One turn moves each row of this set onto another row. After a few examples, where does it send each row asked below?
k539: [  6.4 -14.3   6.4  -1.0 -28.3 -15.9  25.7   6.5  -8.2  23.5  -9.5  -7.6
 -15.4  -6.0   4.2  11.7  -4.8  13.6  -5.0  -4.6  14.3   3.4   0.9  14.9
  -2.9  27.4  -4.5  31.1  -4.9 -15.0]
k453: [  2.8   2.3   1.3  -9.3 -18.7  11.8  22.5  28.1  23.5  11.6  10.1   8.6
  20.2   5.8 -15.2 -16.7   2.9 -11.4  -6.9 -19.1  -3.6   7.6   1.6   0.2
 -21.2   5.7 -17.2  17.3 -15.4  10.8]
k360: [ -0.2  -5.1  18.4 -11.5 -16.3   3.3  27.0  30.9  21.9  13.4  12.3  13.2
  13.9   9.6 -21.1 -13.7   5.5  -9.0  -6.7 -22.3   1.0  15.3  -5.0   2.3
 -15.5   5.4 -10.4  10.8 -11.6   6.6]
k129: [ -1.2  -0.8  22.8 -10.5 -25.3   5.5  36.7  12.3  -6.3   2.3  18.7   4.9
  11.9  -4.2  -4.7  -7.2   8.2  -6.1   5.1 -27.3  16.8  -2.6   1.3  10.6
  -2.0  -7.7   4.4  13.1  -8.6 -15.5]
k796: [  3.4  -2.0   9.2 -13.8 -18.6  -7.1   9.0  -1.6  -8.8  23.4  12.5  13.6
   5.5 -14.5   7.7   2.0   5.8   1.9  14.6  -0.4  -6.9 -14.9  -1.1  14.8
 -19.8  -9.8 -19.9   1.6 -20.6 -15.2]
k209: [ 31.8   6.4  -5.6   3.4 -37.4  10.6  23.1  16.7 -13.5  20.1   5.9  -5.9
   9.4  13.5 -18.7   4.7  -1.6   3.7  -0.3 -12.5   0.5  -2.0  13.8   7.2
 -11.1   7.0 -20.9  26.4   6.6  -9.2]
k722: [  0.4   5.1  -4.6 -11.9 -16.4 -11.3  16.6  23.3 -14.9  40.0   5.0   3.4
  15.6 -11.2   9.3  20.8   6.4   1.0  15.2  -5.5  15.2  -1.1  12.8  22.7
  -5.3   9.2  -2.2  16.6 -10.4 -26.4]
k14: [ 22.0 -10.7  17.4  -4.6 -45.3   7.2  30.1  13.7  -0.8  18.2  -3.6   9.0
   1.1 -10.8  -0.5  16.7   9.3   8.2  -8.2 -17.5  -8.7   0.7  -8.6  18.4
   1.4   7.9   3.7  21.7 -11.6 -16.2]
k502: [  6.8  -9.5   3.4 -22.6 -40.4   2.6  28.6  11.9  -6.1  17.6   6.8  24.5
  10.7  -0.1   2.2   0.8  12.0 -10.1 -13.9 -19.5  13.6   8.6   5.0  23.8
   6.9   2.4   2.9   7.8 -12.9 -24.1]
k908: [  4.7 -20.2   3.3 -23.1 -25.4 -12.0  12.7  13.0  11.6   9.7 -10.5  -2.5
  23.6 -12.2  13.0  -6.9 -19.5   3.9   7.1  -2.7   5.0  12.9   0.6  24.4
 -21.9  15.8 -13.7  11.6 -26.5  -8.7]
k740: [  3.6 -15.9  -0.8 -16.6 -28.2 -11.8  17.0   4.8   8.8  10.2 -10.9  -0.2
  21.7 -15.1   9.4  -7.5 -21.4  -3.6   7.3   0.4  -2.0  10.8  11.2  25.3
 -18.0   4.7 -22.1  -1.5 -26.1  -8.0]
k154: [  4.4 -10.2  -9.6 -19.8   1.3   6.3  17.9  11.2  10.1  16.6  -8.1  11.6
  19.8   5.8 -14.7   6.8  -2.6   1.0  -8.8  -6.0   7.8 -10.3  21.5  15.0
 -28.4  18.8 -35.9  12.7  -5.4   2.4]
k294: [ 17.6 -14.8   1.7  -1.6 -19.9   1.9  41.6  19.6  17.3  17.2  -2.3  -2.4
  20.2  -5.7  -9.5 -11.2  -8.8   5.1  -8.8  -4.5  27.3  13.3  -5.6  14.5
  -4.1  16.1   3.1  15.6 -12.3   3.8]
k768: [  2.6 -12.0 -11.5 -18.2  -4.9   4.5  14.6  14.2  17.6  24.7  -2.2   9.3
  15.4  -4.4  -6.8   3.5  -3.5  -1.4  -1.8   0.2   8.9 -13.5   8.0  19.2
 -33.1  21.4 -39.0   5.0 -10.2   3.6]
k781: [-12.1   9.5  -1.9  -5.0 -18.5 -28.3   6.0  10.4  -4.9  21.4  -4.1  -6.7
  12.0   6.0  -4.4   9.9   2.7  14.1  -3.7  -2.5  17.1  -2.5  -2.7  21.3
  -5.6  23.2  -6.4  22.3  -6.2 -21.4]
k962: [ 16.9  -5.7   7.0   6.0 -16.5   3.1  21.6  18.3 -23.0  12.0  18.1  -9.7
   7.3  -0.6 -13.8 -10.2   7.1   0.9  -7.9 -17.4   4.6 -23.0   0.2   4.1
   1.1   1.3 -22.4  27.2  -0.3  -6.7]
k434: [  7.8  14.7 -13.3   1.3 -21.6   9.8  28.7  22.3  -0.9  21.2   2.6   2.7
  -5.9  -6.3 -20.3  14.1   9.2  17.1  -9.8 -15.3  -1.2  -7.8  25.4   2.7
 -14.1  14.7 -25.8  20.3  -9.9  -9.2]
k30: [ 15.4 -13.2  -5.4   2.7 -11.2  -9.5  41.3  16.1  11.3  21.0  -4.5  -3.9
  12.9  -3.2 -12.1  -4.4 -17.3   5.4  -0.2   1.7  22.8  19.0 -11.2  15.8
  -4.6  13.4   1.9  23.1 -15.6  -0.6]
k913: [  3.0  -3.4  -5.7  -2.6 -19.8   0.3   4.7   3.6   8.3   5.2  16.1   5.3
  -9.2 -11.5 -10.4  -8.9  10.8   4.4  13.9 -11.7 -11.6  -7.7  -5.8  32.3
  -2.5   0.8 -30.3   1.6  -6.2  -8.5]
k599: [-13.8  12.9  -2.5  -9.5 -25.2  -8.1  20.3   4.9  14.9   6.9  21.5   6.3
  -6.9 -14.7   0.4   1.7   2.8   7.8  -0.8 -13.8  -8.0 -12.6  10.6  15.1
   1.4  17.1 -28.3  11.4  -0.5 -19.5]

k129 moves to k539
k14 moves to k722
k781 moves to k913
Now these:
k453 moves to k294
k154 moves to k360

